In the rows, 128 means zero.
Which row each row swaps with, under one turn or mirror:
The rows were stretched afterwards, more along some directions than others.
gupa: [123 133 122 104 145 127 119 129  94 135  97 146 149 178 169 119 116 102
 113 150 111 138 148 129 142 119 141 123 119 125 132 135]
Lal: [115 126 164  95 128 134 156  93 129 121 133 159 137 143 118 105 136 175
 125 142 119 124 129 134 106 159 149 141 145 133 122 145]
Zifa: [136 144 158 134 138 137 140 115 116  83 119 139 127 116 141 107 111 121
  97 139 111 121 118 156 123 126 150 114 146 110 129 132]
bup: [134  98 100 104 126 109 121 128 151 136 116 125 140 118 136 121 151 155
 142 164  93 114 113 123 111 107  93 145 126  97  98 132]
rase: [160 137  97 109 150 128 111 114 126 156 108  97 138 145 119 136 146 116
 132 111 114 140 104 153  89 120 137 114 107 132 150 120]
Tavav: [134 142 111 148 172 112 145  98 136 145 111  95 137 116 101 138 131 145
 141 135  77 121 113 140 137 142 117 124 129  90 124 140]
Zera: [140 146 119 143 129 139 122 132 132 151 142 115 152 110 132 108 151 154
 113 120 102 106 106 126 123 121 117 144 141 110 106 128]
Vogu: [137 141 128 101 153 151 112 118 111 136 135 140 172  97 155  95 128 153
 103 146 129 145 111 119 111 112 175 135 116 109 134 111]
dibef: [128 143 104 137 152  90 131 145 143 142  96 159 143 149 129 150 121  96
 109 138 114 137 128 120 154 111 125 120 100 132 148 126]
Mesed: [136 129 143  96 133 127 152 139 106 124 140 109 118 124 139 101 149 109
 100 128 141 109 121 146 124 135 137 130 134 117 112 137]
Zopat: [100 158 145 129 140 129 131 118 133 146  92 153 139 143 107  88 138 159
 138 134 136 149 143 145 144 189 120 151 135 132 121 134]
zezeg: [107 129 131 120 141 147 162 139 122 127 121 141 156 111  98 143  91 137
 103 143 117  95 113 119 119 160 125 111 128 131 131 142]
sol: [128 143 122 129 112 123 126 124 151 149  87 145 127 186  92 121 152 122
 153 104 139 136 125 140 147 168 121 109 129 134 141 125]
Dunam: [110 115 141 130 128 108 146 170 133 120 122 136 131 137 125 115 127 149
 125 117 129 131 130 149 120 161 132 171 148 133  74 116]
Zavu: [121 119 119 153 156 135 133 117 122 138 137 126 150  97 116 127  85 141
 102 147  98  79  99 122 140 116 121  97 145 116  98 154]
nid: [134 124 102  83  93 155 124 150 136 138 153  92 171 113 124 117 142 145
 126 143 114  95 122 149  86 119 125 130 137 111 121 132]
Sofo: [153 140 145 118 145 141 126 123 123 160  92 122 141 156  94 106 146 145
 108  92 126 135 113 126 139 193 123 156 113 133  86 132]
dapev: [117 120 110 113 146 125 110 119 130 142 133 131 123 115  77 129 120 142
 106 137 146 119 118  98 123 154 117 133 116 147 122 140]
Fulez: [102 116 111  85 146 157 118 143 124 141 114 121 165 165 141 100 131 134
 143 137 139 134 130 136 122 161 101 160 141 111 122 162]
pali: [117 163 122 134 120 119 124 118  92 149 118 145 140 126 133 112 143 131
  98 123 129 139 126 125 151 112 150 134 146 119 123 127]
ruzek: [129 137  77 132 144 156 134 145 123 132 109 115 135 123 104 118 109 120
 111 120 128 115  98 142 118 139  82 127 117 114 120 132]
bog: [131 156 136  97 147 160 114 122 114 124 135 130 128 113 128  97 136 122
 110 137 148 136 114 127 124 137 149 123 145 100 153 141]
didul: [121 132 133 117 124 131 169 115 114 127 116  98 140 160 123 108 169 131
 126 127 127 128 125 176  96 151  99 151 125 135 122 125]
Vip: [120 148 115 132 171  93 145 109 125 149 126 135 134 149 108 170 154 121
 128 133 128 150 128 137 135 135 140 127 113 151 154 145]
dataz: [122 116 138 128 143 106 138 137 115 150 102 160 116 141  99 140 119 137
 116 158 143 117 130 117 137 158 136 125 121 166 130 138]
Puv: [120 131 132 100 137 100 123 107 134 120 125 154 132 131 135 124 149 136
 116 150 110 160 126 123 112 120 160 119 122 128 147 143]
buv: [119 152 134  99 142  99 122  88 119 130 112 121 143 147 161 118 167 139
 127 135 145 158 137 123 121 111 160 159 125 137 149 131]
Fuguf: [111 136 161 120 137 129 142 131 104 111 134 103 116 119 144  98 147 124
 105 137 128 133 148 146 160 151 130 138 142 132 107 116]
fel: [123 117 112  75 133 122 112 144 145 133 118 108 121 112 107 138 116 159
 125 118 158 127 125 126 128 154 137 144  78 118 117 128]
sozi: [120 106 161 123 109 129 124 129 119 139 108 142  98 152  86 111 133 110
 125  89 148 115 142 157 148 177 123 134 124 127  98 148]
Soz: [126 135 111 114 133 151 140 154 143 153 150 123 139 129 107 126 130 153
 117  82 136  98 113 123 116 165 113 136 126 150 117 136]
Kivun: [109  99 134 126 134 135 124 128 146 119 147 138 130 132 112 132 104 167
 143 132 115 121 108 116 104 141 136 152 144 149 105 139]
Zugo: [108 151 113  92 112 136 131 124 128 115 112 109 164 152 157 121 160 132
 113 167 130 117 131 126 145 137 103 144 120 115 146 143]
ser: [132  97 129  96 125 150 131 153 124 131 111 136 137 169 152 108 130 132
 127 106 111 134 138 152 132 167 116 135 136 101 107 152]
Voru: [145 155 119 128 151  93 120 101 130 142  98 144 126 120  90 128 143 124
 107 113 142 156 111 129 123 151 129 132  65 130 114 129]
tora: [105 143 120 149 172 124 134 113  89 131 126 123 142 119 145 125 102 121
 110 174 114 100 155 137 174 111 124 103 135 134 162 149]
beb: [144 142 138 122 131 120 103 116 102 150  99 158 133 155 143  93 138 108
 124 131 142 140 117 141 123 134 156 137 139 127 124 168]
reko: [138 113 108 105 149 124 105 141 121 137 145 118 148 124 153 145 101 147
 122 117 147 125 114  94 134 119 134 167 118 127 102 124]
vus: [133 127 157 101 162 170 127 141  99 136 156 137 159 108 113 110 118 148
 107 118 111 116 112 127 130 180 129 125 138 121  85 159]
Teler: [132  87 139 108 133 153 115 149 130 155  89 151 117 162  94 122 108 159
 123 101 121 116 123 121 121 175 132 156 123 125 100 138]
lim: [130 123  99 138 126 119 114 114 133 165 101  97 132 169  90 121 149 128
 136  97 128 126 119 144 110 162  85 131  91 144 106 126]
Renu: [110 149 103  71 112 133 121 144 131 143 135 124 169 129 125 115 137 155
  99 139 157 141 142 112 140 166 103 147  94 112 122 137]
vere: [133 134 118 104 121 126 117 126 124 136 133 160 148 139 117 120 135 108
 143 156 132 136 126 172  94 117 128  96 133 129 151 133]
zukuv: [124 134 113 134 129 114 155 155 112 137 104 130 127 164 139 133 133 112
 120 126 118 109 141 158 113 115 115 151 138 133 119 130]
vuzon: [131 123 134 102 113 131 142 157 142 136 128 154 126 144  87 107 130 137
 132 128 142  98 110 159 126 178  97 114 138 118 108 150]
ruma: [134 120 121 109 156  91 118 111 128 152 104 111 119 142 107 110 165 142
 152 118 141 122 102 149 104 139 131 146 115 138 109 117]
Didis: [147 111 143  71 162 121 122 120 131 132 119 177 145 154 120 125 143 130
 126 122 130 153 125 125  99 167 139 130 104 128 133 174]
fosuf: [120 113 104 112 135 156 114 126 104 119 126 117 142 101 129 100  97 141
  95 154 114 100 115 128  97 119 138 108 135 112 112 143]
nisan: [144 124 161 104 122 122 122 124 109 109 111 148 126 130 112 105 113 108
 119 138 130 150 117 114 134 152 134 121 124 136 118 108]
vumap: [118 133  98 131 112 137 119 118 137 147  95 102 142 128 132  93 138 154
 121 110 140 107 122 140 119 105 108 174 112 103 106 103]
zun: [146 144 135 113 116 139 123 151 143 151 124 137 145 138  90  87 148 139
 146 127 103 124 109 174  76 150 135 115 152 118 139 137]
Ziza: [109 138 134 112 116 131 127 140 135 133 102 142 148 141 130 108 131 154
 106 133 128 118 124 157 128 165 100 148 112 126 121 150]
rufem: [134 130 127 104 156 106 150 136 138 138  96 138 130 173 127 119 138 103
 137 148 115 146 127 161 116 153 119 137 113 142 163 142]
falu: [124 136 111 147 136 124 142 110 113 140 108 101 127 136 113  94 129 141
 122 136 116 110  95 139 122 127 108 121 133 116 127  96]
Zosu: [134 137 103 114 146 124 157 136 144 114 117 107 157 115 138 129 137 144
  90 148  96 122  87 133  80 127 127 124 106 125 146 127]
Tovos: [139 163 121 126 150 132 153  91 117 132 118  85 132 109  90 131 163 139
 100 125 143 118 121 132 125 135 121 119 116 132 136 131]
Nenos: [124 118 161  98 141 101 134 128 152 124 116 138 122 120  68 132 127 156
 118 116 136 129 116 128 118 188 133 155 125 134  78 142]
Rom: [132 144 111 127 139 129 114  98 130 142 109  83 148 109 119 128 165 152
 119 130 123 136 123 156  92 108 139 136 105 119 138 116]
rubim: [134 143 127 143 140 120 141 121 120 138 108 118 128 101 101 132 124 116
 109 104 127 117 119 137 165 136  96 133 125 128  88 135]
tiz: [125 159 106 120 139 116 131 102 136 103 135  91 138 132 133 122 154 144
 119 154 139 122 105 131  90 106 140 126 119 130 159 109]
fikub: [118  96 122 101 123 115 124 127 155 133 125 104 146 143 132  96 165 132
 137 158 124 100 131 150 109 130 128 129 171 152 136 147]
zolut: [109 143  93  74 143 118 130 130 156 141 117 100 167 133 131 160 158 163
 119 118 128 132 125 120 100 139 126 154  91 131 128 145]
rubun: [115 134 123  93 147  93 124 114 136 140 125 104 148 165 128 135 162 142
 147 145 116 128 122 129 134 147 143 151 143 133 144 152]
tid: [127 152 104 134 145 116 130 115 134 156  90 176 174 177  97 121 140 126
 119 131 105 119 105 156 102 135 116  99 127 112 143 168]
lozi: [105 114  95 102 125 131 111 142 141 162 112 126 141 133 130 104 143 157
 139 143 140 130 163 166 146 150  96 168 131 119 116 160]
vini: [140 132  86 124 159  94 121 134 128 159  74 146 120 176  92 159 119 121
 121 104 137 134 122 126 125 140 125 137  98 132 132 143]
Rikob: [125 131 110 103 133 139 139 115 118 147 131 120 129 151 102 130 154 143
 118 117 151 118 130 106 112 146 140 124 124 116 140 138]
Laro: [110  98 124 137 142 125 133 148 151 129 105 140 134 104  93 146 105 157
 126 137 140 121 117 115 140 152 112 159 110 131 107 142]
Tuz: [105 109 106 114 133 150 157 139 126 117 135 120 149 148 139 117 132 178
 121 135 116 104 116 132  96 143 117 140 144 136 124 135]
Sepa: [152 137 152 105 134 114 110 136 148 161 123 133 136 129  79 151 147 126
 149  97 140 121 124 138 138 158 144 125 138 145 115 138]
Lepem: [136 117 131 114 124 112 122 120 123 123  90 122 113 128 120 114 129 106
 115 125 148 129 116 123 146 115 129 146 140  93 117 125]
ris: [118 118 145 136 139 112 138 126 129 137 115 117 119 152 118 115 146 121
 127 115 141 124  90 131 136 139 157 124 160 122 116 142]
gagon: [126 107 133 115 127  90 123 153 119 171 101 136 131 162 104 147 131 108
 119 122 121 128 146 139 167 152 115 157 130 141  83 133]
keveb: [120 120 105 111 131 113 136 182 148 127 132 139 127 146  95 149 104 114
 136 128 115  89 118 122 142 153  95 112 145 124 120 149]
tikod: [110 129 102 117 120 120 111 134 118 185 119 110 143 143  98 128 129 156
 143 137 126 112 136 169 117 129 107 134 115 123 111 130]
Gare: [109 159 119 150 159 124 120 123 128 155 112 116 147 135  93 148 111 170
 120 106 137 123 105 137 149 159 106 152  92 133 108 123]
Kopil: [114 121 111 128 177  96 145 130 122 155 120 117 146 148 128 125 135 153
 127 123 102 122 138 154 136 143 115 145 105 143  96 143]
Dez: [138 104 133  95 160 111 114 143 120 122 108 102 106 136 151 104 139 125
 130 114 144 126 125 163 136 147 143 140 125 128 110 118]
ros: [123 138 134  82 142 139 125 117 113 108 125 162 146 126 148 126 127 133
 114 147 152 133 154 110 144 137 136 133 140  94 131 157]
pebam: [133 121 141 122 140 130 140 148 133 144 134 125 125 124 118 113 139 144
 139 119 115 111 118 181  92 151 129 130 155 119  97 153]
gobid: [134 137 135  78 122 147 144 149 142 115 118 105 149 118 154 116 140 154
 122 140 110 143 133 110 117 136 135 168 131 115 124 118]
nini: [136 149 134  88 126 117 141 135 129 113  83 157 125 144 110 115 144 112
 116 142 155 128 100 148  90 153 134 121 113 112 145 138]
kip: [144 125 141 128 111 133 118 147 155 147  99 123  98 141  81 107 145 142
 145  75 136 124  99 157 114 178 113 155 116 137  90 123]
zuzas: [133  99 143 138 146 145 138 120 125 122 163 117 134  79 127 106 110 155
 121 137 101  91 108 126 128 126 123 129 152 132  92 122]
rakig: [121 103  89 130 130 112 140 121 164 139 135 121 127 113 108 137 124 144
 144 163  97  93 109 128 120 130 103 121 115 147 130 141]
mipig: [115 170 148 126 134 115 135  99 129 121 130 162 172 122 141 126 126 157
 113 149 120 135 127 128 124 140 141 148 118 118 122 144]
tiru: [134 119 131 118 141 134 112 125 102 132 114 123 103 125 120 127 107  97
 128 106 164 126 131 149 122 122 142 123 127 124 118 111]
vak: [152 134 122 131 138 140 121 148 129 160 128 133 127 114  91 114 105 105
 118 114 150 107  92 150  94 128 151 105 137 139 144 124]
Pimav: [109 168 134 143 139 130 134  98 133 135  97 162 146 135  93 150 130 155
 147 145 128 153 143 151 130 136 120 129 111 111 146 133]
dono: [140 101 116 130 143 117 135 146 124 132  94 134 120 144 106 113 119 131
 130 112 118 114 133 139 131 151 119 139 119  91  89 151]

gobid swaps with Vogu
keveb swaps with tid
bog swaps with Zosu
Fuguf swaps with Rom
Puv swaps with Zera
tora swaps with fikub
Nenos swaps with Gare
zezeg swaps with Fulez
vini swaps with vuzon
Didis swaps with Soz
ris swaps with Tavav
ruma swaps with rubim
kip swaps with Voru
Sofo swaps with fel

